In the data rows, 128 means zero.
Here are some points, each followed by its number:
[117 106 134  66 158 109 211  80 142 159 124 115 255 115] 0
[133 113 129 123 118 142 107 115 121 167 121 120 143 117] 1
[132 133 123 163 158 108 135 144 137 126 154 144 153 164] 2
[142 165 134 131 188  94 159 138 144 137 181 112 106 152] 3
[113 133 127 164 149 106 133 138 141 114 129 141 138 157] 4
[131 137 149 119 131 162  95 104 121 165 142 121 151 101] 5
[121 149 183 158  76 197  32  52  81 167 122  92 157  76] 6
[132  86 177 151  65 194  62  83 120 180  83 114 108  78] 7
[ 68 134 134 181  97 119   0  50 122 100  74 155 159 102] 8
[137 116 131 158 120 131 145 137 126 128 131 151 149 155] 9
[132 109 131 116 105 131 128 120 114 155 129 106 142 128] 10
[120 110 107 159 121 170  18 172 115 184 110 102   9  61] 11
[175 189  94 187 128 140  39 137  99  70 201 193 110 176] 12
[130 155 131 128 166 114 151 109 135 127 157 123 173 166] 13
[102  95 179  75  99 179 189 118 126 168 109 127 128  61] 14
[108  73 146 140 117 102 143 129 119 137 138 147 171 152] 15
[125 135 137 110 118 147 101 108 120 128 112 124 118 110] 16
[127  77 155 102  48 185 105  79 105 126 125 161 159  98] 17
[157 181 116 117 152 127 123 149 135 110 161 135  84 124] 18
[135 100 132 117 113 152 144 136 133 170 115 114 117  99] 19
[148 159 129  50 127 134 186 116 159  81 107 148  77 107] 20
[164 123 121 122 107 142 140 151 120 133 140 148 100 132] 21
[128 121 127 183 157 101 133 134 142  98 111 176 170 190] 22
[131 141 134 112 125 135 150 117 135 104 123 131 118 121] 23
[113  50 140 153 103 119 127 119 115 137 138 156 214 166] 24
[127 105 133 114 124 130 143 140 130 143 125 131 124 110] 25
[118 140 131 131  96 165  70 116 100 125  97 110 107 113] 26
[154 163 104 112  98 166 106 155 111  55 149 172  25 128] 27
[145 136 115 142 122 124 126 152 116 121 133 124  69 127] 28
[112 136 123 140 109 149  62 116 114 125  98 108 106 112] 29
[140 126 131 136 110 141  81 125 100 162 157 111 129 125] 30
[116 114 105 176  86  93  92 115 117 166 118  79 187 123] 31
[143 179 163 103 135 179   0  22  94  96 141 139 179  90] 32
[114 121 117 152 122 118  86 136 120 130 114 107 107 118] 33
[133 152 124 112 137 112 121 129 124 102 122 110 104 144] 34
[136 121 111 123 144 102 188 147 143 132 141 131 150 157] 35
[123 106 139 113 102 145 137 109 121 157 109 102 156  97] 36
[162 156 126  99 162  97 128 107 142 113 139 123 139 158] 37
[ 87 145 120 255 187  37  67 154 135  44 151 217 193 255] 38
[128 122 149 105 101 163 123 108 116 139 118 126 139 108] 39
[123 124 122 140 111 140  99 126 105 144 116  93 125  95] 40
[122 151 110 160 184 101 151 163 143 119 153 132 124 143] 41
[ 74 100 139 128 149  93 165 132 148 113 119 120 124  93] 42
[ 84 110 147 142 143 126 135 125 137 116 120 123 124  96] 43
[125 145 106 106 143  85 157 146 136  96 103 101  95 141] 44
[147 159 121  96 131 124 117 133 131 104 118 137  83 120] 45
[124 158 143  80 123 176  92 115 124 149 133  93  78  64] 46
[133  70 104 120  99 129 122 150 125 171 104 130 137 109] 47
[146 139 131 111 122 139 130 127 126 125 127 137 108 126] 48
[169 137  34 171 164  62 139 233 128  86 143 134  64 194] 49
[107  91 136  57  96 162 203 124 133 128 105 113 111  59] 50
[146 146 121 125 152 115 149 166 127 138 145 125  75 145] 51
[105 161 144 166 112 121  40  87 102 120 133 110 162 117] 52
[144 146 131  91 155 118 182 138 143 129 129 140 102 133] 53
[143 109 121 206 135 105 132 149 121 133 137 160 153 180] 54
[157 184 137   2 162 120 255 164 139 135 136  73  48  77] 55
[125 146 159  95 115 172 118 114 105 150 142  98 103  75] 56
[123 120 108 160 149  72 159 150 140 116 140 146 164 189] 57
[130 121 140 135  84 159  93 106 112 145 110 121 131 111] 58
[119 115 137 124 103 136 104 118 117 117 129 124 113 115] 59
[120 185 137  81 128 147 151 109 145  92 111 114  87 101] 60
[161 103 119 136 132 154 212 171 144 158 137 149 136 137] 61
[123 134 160 140  93 165  65  82  92 140 129 120 146  93] 62
[115 177 119 237 210   8 224 127 174  79 247 223 245 255] 63
[ 90  82 124 149 106 114 111 156 124 140  90 106  68  73] 64
[131 119 128  99 167 100 219  98 135 199 141  88 242 134] 65
[108  80 129 191 102 139  46 142  93 182  91  93  83 110] 66
[101  92 127 151  70 139  85 129  90  91 146 124  94  85] 67
[103 109 122 107 120 133 128 134 131 102 117 118 105  94] 68
[138 143 115 129 133 131 170 155 133 117 129 128  96 128] 69
[ 88 106 104 141  82 104  90 114 103 141 107  81 148 129] 70
[106 122 206  74  79 238 119  77 102 126 115 193 148  53] 71
[ 99 126 111 198 115  99  13 103 125 121 115  84 115 134] 72
[160 149 174 187 150 168  59  99 126  98 198 188 128 168] 73
[121  80 154 130  79 155 117  96 124 156  99 135 154  93] 74
[132  25 145 104  88 127 191  92 136 255 109  73 185  98] 75
[144 108 137 123 139 131 234 148 145 149 135 146 171 143] 76
[162 142 111 165 120 129  81 155 114 110 154 145  66 149] 77
[126 198  86 147 255  50 182 181 155 130 225  95 101 176] 78
[ 85 156 124 194 171  88  34  92 157 113 120  96 154 138] 79
[133 179 122  79 138  97 132 151 146  68  92 133  76 125] 80
[132 133 125 168 145 117 111 121 130 107 114 169 161 166] 81
[135 130 135 110 133 126 175 134 136 135 129 130 117 133] 82
[144 161  62 184 161  71  83 175 133 112 150 141  82 193] 83
[117 110 139 148  93 148  73 113 110 114 126 134 115 121] 84
[144 166  99 133 172 106 101 161 136 103 138 126  68 135] 85
[150 148 103 113 128 128 113 139 133 121 132 131 102 149] 86
[110 125 142 145 140 141 212 122 162 119 138 162 185 155] 87
[121 118 144 121 109 139  90 107 128 131 103 130 131 109] 88
[100 140 119 118 175  61 177 152 135 102 126 146 125 158] 89
[130 162 153  68 101 236  45  87 122 174 123  62  47   4] 90
[ 92 125 129 171 118 132   0  89 115  90  85 155 149 104] 91
[130 140 165 134 133 147 170 124 127 132 132 149 138 135] 92
[107 134 121 178 134  99  47 110 123 112 136 102 125 147] 93
[132 117 112 165 144  84 200 139 134 123 137 157 221 198] 94
[121 146 103 106 204  96 172 159 169 121 148 126 112 133] 95
[135 129 129 161 145 127 143 142 117 132 142 152 155 152] 96
[ 91  80 159 136 112 153 136 136 127 147 120 130  66  68] 97
[115 114 148 103 102 135 148 115 119 143 102 103 137  91] 98
[147 182 126 134 167 120  49 121 117  81 147 161  97 148] 99
[135 138 159  82 133 141 155 113 121 134 138 124 118 129] 100
[128 129 137 140 100 145  71 116 119 144 116 111 114 104] 101
[ 80  82 173 160 135  92 255 111 214  82  49 212 235 174] 102
[118 225 154  22 255  69 255  22 217  56 153 135 255 196] 103
[124 111 169  88 107 187 136 101 117 141 137 167 141  87] 104
[122 112 117 110 101 164  63 123  99  95 134 150  99 106] 105
[158 123 116 108 112 135 151 153 113 138 145 145 106 142] 106
[142 145 103 143 135 115  87 151 124 115 144 132 106 151] 107
[134 107  81 146 186  59 185 213 168 135 162 120 104 195] 108
[137 120 124 140 133 128 151 131 140 124 118 148 152 150] 109
[112  98 129 245 157  57 239 153 167 113 116 143 233 230] 110
[137 145 100 129 129  74 126 172 122 108 128 105  80 168] 111
[143 144 124 101 135 129 114 127 128 105 139 125  82 114] 112
[116 115 125 168  97 157  51 100 125 142 119 135 141 114] 113
[145 121 136  57 117 179 158 114 119 163 113 117 132  95] 114
[144 166  80  21 178  91 227 181 172 109 120 109  98 103] 115
[133 171 130  61  91 164 185 152 170  96  83 136   0  26] 116
[177  83 132 194 128 159 130 177 103 171 136 195 119 169] 117
[114 145 118 125 155 106 143 135 144 106 119 122 125 145] 118
[116 126 135 135 124 144 112 111 120 146 132 121 140 112] 119
[138 143  75 120 174  77 135 175 147 111 135  95  73 140] 120
[113  87 145 160  97 135  87 112 116 123 122 166 146 141] 121
[105 130 147 138  81 152  53  76  92  68 117 159 162 136] 122
[123 104 166  80  81 150 153 112 111 183  99  71 128  69] 123
[158  85 140  83  43 207 123  93 126 180 102 114 126  73] 124
[108 100 134 164 112 130  77 112 121 112 128 160 145 145] 125
[158 123 126  73 125 147 173 143 139 119 123 134  95 125] 126
[141 136 107 118 164  76 224 157 156 131 158 127 166 183] 127
[138 137 121 109 131 120 136 139 125 100 127 144 106 139] 128
[133 105 110 191  38 159  69 112 102 183 111  64 129 113] 129
[139 201  93  97 255  38 236 218 175 127 197 143  87 151] 130
[113 108 130 136  54 168  88 124 123 171  79  72  69  67] 131
[106 111 123  25 126 144 232 169 139 167  81  67 102  70] 132
Which point above is nearest to each new point by angle? Its number follows each.
[136  95 129 113 116 146 159 136 132 173 116 117 130 107] : 19
[135 100 131 114 117 135 152 111 131 169 113 118 152 117] : 75
[160 114 127 116 141 137 253 156 147 154 139 157 172 142] : 76
[125 120 117 206 134 109 115 152 127 116 127 150 138 179] : 54
[141 134 123 128 146 121 142 150 125 131 140 135  94 138] : 51
[135  89 163 130  69 190  86  88 110 149 118 170 145 113] : 17
[107 128 122 152  95 117 119  96 115 133 119 106 195 127] : 31
[135 117  91 133 168  75 157 181 148 142 148 124 108 170] : 108
[ 61  88 143 193 122 129  41 104 100  94 127 187 163 125] : 125
[118  88 144 156  69 166 116  94 122 162  89 126 164  98] : 74
[143 117 130  63 101 174 149 112 130 158 102 120 137  92] : 114
[164 122  80 142 122 109 134 185 122 125 125 116  81 168] : 49
[125 142  90 112 140  27  94 164 109 112 166 109  57 157] : 111
[ 85  85 164 179  45 156  31 100  80  94 112 156 112 119] : 84
[133 163 102 176 188  92  80 156 150 112 151 111  92 176] : 83
[121 106 136 118  85 158 120 115 110 116 116 135 125 101] : 17
[118 102 114 169 124 177  37 158 122 190 113  99  42  66] : 11
[117 125 129 135 116 121 115 125 121 126 119 111 127 128] : 70
[171 117 129  16 102 152 232 151 158 116  97 145  85 118] : 126
[112 199 128  92 123 165 134 103 146  72 110 100  84 119] : 60
[139 103 100 237 145  86 166 172 126 131 152 182 179 213] : 54
[118 119 140 139 105 145  74 112 108 114 126 134 115 118] : 84
[117 109 120  56 121 130 208 153 127 177  91  69 120  89] : 132
[116  48 151 140  48 144 120 112 113 158  98 122 152 104] : 74
[115 132 122 100 138 120 160 134 139 132 116  99 123 106] : 132
[134 162 131  91 146 110 122 125 115  80 108 114 100 152] : 34
[ 62 255 192   0 195 116 192 105 205   0 143 114   7  89] : 60
[121  98 124 160 110 134  93 142 115 152 107 119  99 125] : 66
[126 137 105 108 156  82 162 149 134 106 116  87  89 147] : 44
[125 118 122 142  96 134 107 122 116 151 119  99 136 114] : 129
[113 163 143 152 128 113  63  87 101 120 153 115 169 126] : 52
[126 137 123 128 148 110 144 140 136 120 130 136 130 144] : 89
[146 147 124 109 101 151 129 150 150 113 114 109  44  87] : 116
[ 95 105 137 121  68 152  41  69 120  71 126 183 175 123] : 122
[185 203  84 122 255  69 207 104 171 144 255 120 255 243] : 13
[147 140 136 112 131 139 128 126 116 119 130 125 112 132] : 48
[136 167 125 103 122 151 136 129 129  91 110 118  82 107] : 60
[116 171 103 169 203  96 121 157 152  94 161 158 136 153] : 41
[ 14 163 106 204 211  68   0 153 140  77  99 117   0  59] : 33
[106 100 128   2 122 138 255 172 122 168  83  64 105  63] : 132
[133 185 120 116 135 117 101 101 139  32 146 159 105 135] : 99
[129 136 163 113 145 142 104  91 114 165 141 131 177 106] : 5
[162 138 121  76 113 151 166 133 121 113 133 152 129 144] : 126
[ 97 128  85 127 120   0 130 224 104  57 106 104   0 208] : 111
[163 186 101 107 224 100 188 127 148 122 207 127 189 178] : 13
[132 163  94 122 161 121  75 170 121  92 131 108  31 125] : 85
[122 105 137  82 100 157 165 136 113 189 123  51 119  78] : 123
[139  97 146 166 112 153  48 103  84 220 199  91 159 147] : 30
[139 153 118 120 143 120 121 134 135 115 145 124 116 128] : 18
[109  55 143 135   0 193  82  33 133 178  28 136 192  72] : 74
[132 160 141 113 181  98 189 108 140 121 173 130 197 186] : 13
[145 129 136 122  97 123 124 122 123 122 109 130 111 156] : 48
[125 101 134 140  97 151 114 109 127 149 109 129 143 107] : 74
[124 118 132 120 125 132 121 120 126 148 121 124 148 123] : 1
[116 114 116 124 121 125 124 139 129 119 127 120 115 113] : 68
[167 171 104 146 142 130  59 146 100  74 190 176  97 158] : 12
[128  64 142 147  56 140  98 101 124 157  87 132 163 113] : 74
[111 106 138 138 118 162  69 140 130 178 120 100  72  83] : 11
[153 120 134  99 132 118 218 130 135 152 150 135 152 145] : 76
[138 140 220 131 170 142 255 146 123 132 128 186 152 151] : 92
[121 145 113 122 165  97 158 137 151 103 119 120 120 153] : 118
[129 119 143 120 118 137 109 113 127 134 114 132 125 111] : 88
[143 167 133  36 160 132 215 139 128 125 124  84  53  79] : 55
[104 106 143 160  58 172   3  94  76  89 130 152 110 115] : 84
[127  84 141  98  94 152 149 104 114 183 107  91 162  84] : 36
[169 130 115 117 109 159 145 144 118 129 133 147 104 128] : 21
[147 155 119 109 182 110 172 126 147 134 179 131 173 162] : 13
[133 127 139 208 156 114 175 171 108 118 156 215 188 201] : 96
[150  26 186 116   0 255  32  46  41 106 123 215 197  83] : 17
[131 117 127 130 126 138 110 133 134 151 118 115 109 115] : 11
[141 137  64 175 160  56  76 152 144  90 134 133 114 196] : 83
[116 106 134 130  46 163  87 131 124 170  58  77  68  53] : 131
[140 132 109 132 138 115 129 156 129 114 130 129 108 146] : 49
[150 166  47 176 169  44  55 209 152  85 138 110  42 220] : 83
